Here is the table:
[ 53   8  43   0 -56  17  28 -36  11   3 -44  -3 -28  90 -33   7 -18]
[ 12   7 -26 -15 -47 -16 -37 -16 -11 -18  30   4 -11  45  -3 -28 -15]
[ 19  -1   4  21 -35  17 -47 -29  37   0 -29  -7 -36 -29 -39 -41 -42]
[ 72 -49  -6   7 -10 -10 -40 -28 -27   9  70 -35  66 -15 -36 -55 -59]
[-10 -20 -21  28  53  52   8 -57 -27  33  -6  18   5  13 -39   8  38]
[ -9  -7 -30  60  32  54  -6 -33 -30  26  13  26   7   2  14   1  23]
[ -1  -1 -50 -24 -43   1  18 -15  30   9  -1  -9  11 -10  17 -29 -11]
[ 51   9 -10 -26 -30 -25   5 -28 -24 -19  21   5 -22  15  92 -28 -21]
[ 15 -29 127  42  87 -29  11  64 -23   4 127 -16  37 -41 -13 -35 -38]
[-55  -5 -35  21 127   5 -18  22 -26  22  13  19  22 -21 -25 -34 114]
[ 23  -8   3 -26 -45 -11   2  -8 -23 -14 -23  13 -16  39   3 -25 -17]
[ -1   5   5 -32 -53 -12 -18 -23 -27  -7  -5  11 -28 -13  18 -14 -23]
[ 21   3 -25 -30 -37 -19  18  14  30 -15 -43 -21 -13 -26 -22 -11 -41]
[ -6   2 -33 -36 -35  13 -18 -43  41   5  -6 -15   5  43   8 -30  -5]
[-21 -17 -13 -32 -33  10  10 -25  22   1 -35 -18  18  11   3  -7  -7]
[ -6   3 -10  -7 -44  16  -5 -30  10 -14 -47  -4 -24  15  45 -20  33]
[-34  23   5  16  42 -10  33  74  -1  -5 -17  16   8 -20  28  99  -8]
[-37  33  36  25   5 -11   7  66  30  -3   2   3  13 -33 -28 127  24]
[-40  32  12   6   4 -16 -12  88  21 -24   3   7   2 -43 -17  39  64]
[-46  14 -16   0  60 -24  61  44 -14   6 -24   7 -15 -23  25  30  11]
The rows fall into hidden groups. There are 2 groups. Groups can overlap: rows of different groups may look alike. The first row asked about is in group 0, and each new group gets the next number.
Rows drawn again from the table, each followed by its group:
[-10 -20 -21  28  53  52   8 -57 -27  33  -6  18   5  13 -39   8  38] 0
[ -6   3 -10  -7 -44  16  -5 -30  10 -14 -47  -4 -24  15  45 -20  33] 0
[ -1  -1 -50 -24 -43   1  18 -15  30   9  -1  -9  11 -10  17 -29 -11] 0
[ 19  -1   4  21 -35  17 -47 -29  37   0 -29  -7 -36 -29 -39 -41 -42] 1
[ 72 -49  -6   7 -10 -10 -40 -28 -27   9  70 -35  66 -15 -36 -55 -59] 0
[ 21   3 -25 -30 -37 -19  18  14  30 -15 -43 -21 -13 -26 -22 -11 -41] 1
[-34  23   5  16  42 -10  33  74  -1  -5 -17  16   8 -20  28  99  -8] 1
[-40  32  12   6   4 -16 -12  88  21 -24   3   7   2 -43 -17  39  64] 1
[ 53   8  43   0 -56  17  28 -36  11   3 -44  -3 -28  90 -33   7 -18] 0
[ -1   5   5 -32 -53 -12 -18 -23 -27  -7  -5  11 -28 -13  18 -14 -23] 0
[-37  33  36  25   5 -11   7  66  30  -3   2   3  13 -33 -28 127  24] 1
[-46  14 -16   0  60 -24  61  44 -14   6 -24   7 -15 -23  25  30  11] 1
[ 51   9 -10 -26 -30 -25   5 -28 -24 -19  21   5 -22  15  92 -28 -21] 0
[ -6   2 -33 -36 -35  13 -18 -43  41   5  -6 -15   5  43   8 -30  -5] 0
[ 15 -29 127  42  87 -29  11  64 -23   4 127 -16  37 -41 -13 -35 -38] 1
[-21 -17 -13 -32 -33  10  10 -25  22   1 -35 -18  18  11   3  -7  -7] 0
[ 23  -8   3 -26 -45 -11   2  -8 -23 -14 -23  13 -16  39   3 -25 -17] 0
[ 12   7 -26 -15 -47 -16 -37 -16 -11 -18  30   4 -11  45  -3 -28 -15] 0
[ -9  -7 -30  60  32  54  -6 -33 -30  26  13  26   7   2  14   1  23] 0
[-55  -5 -35  21 127   5 -18  22 -26  22  13  19  22 -21 -25 -34 114] 1
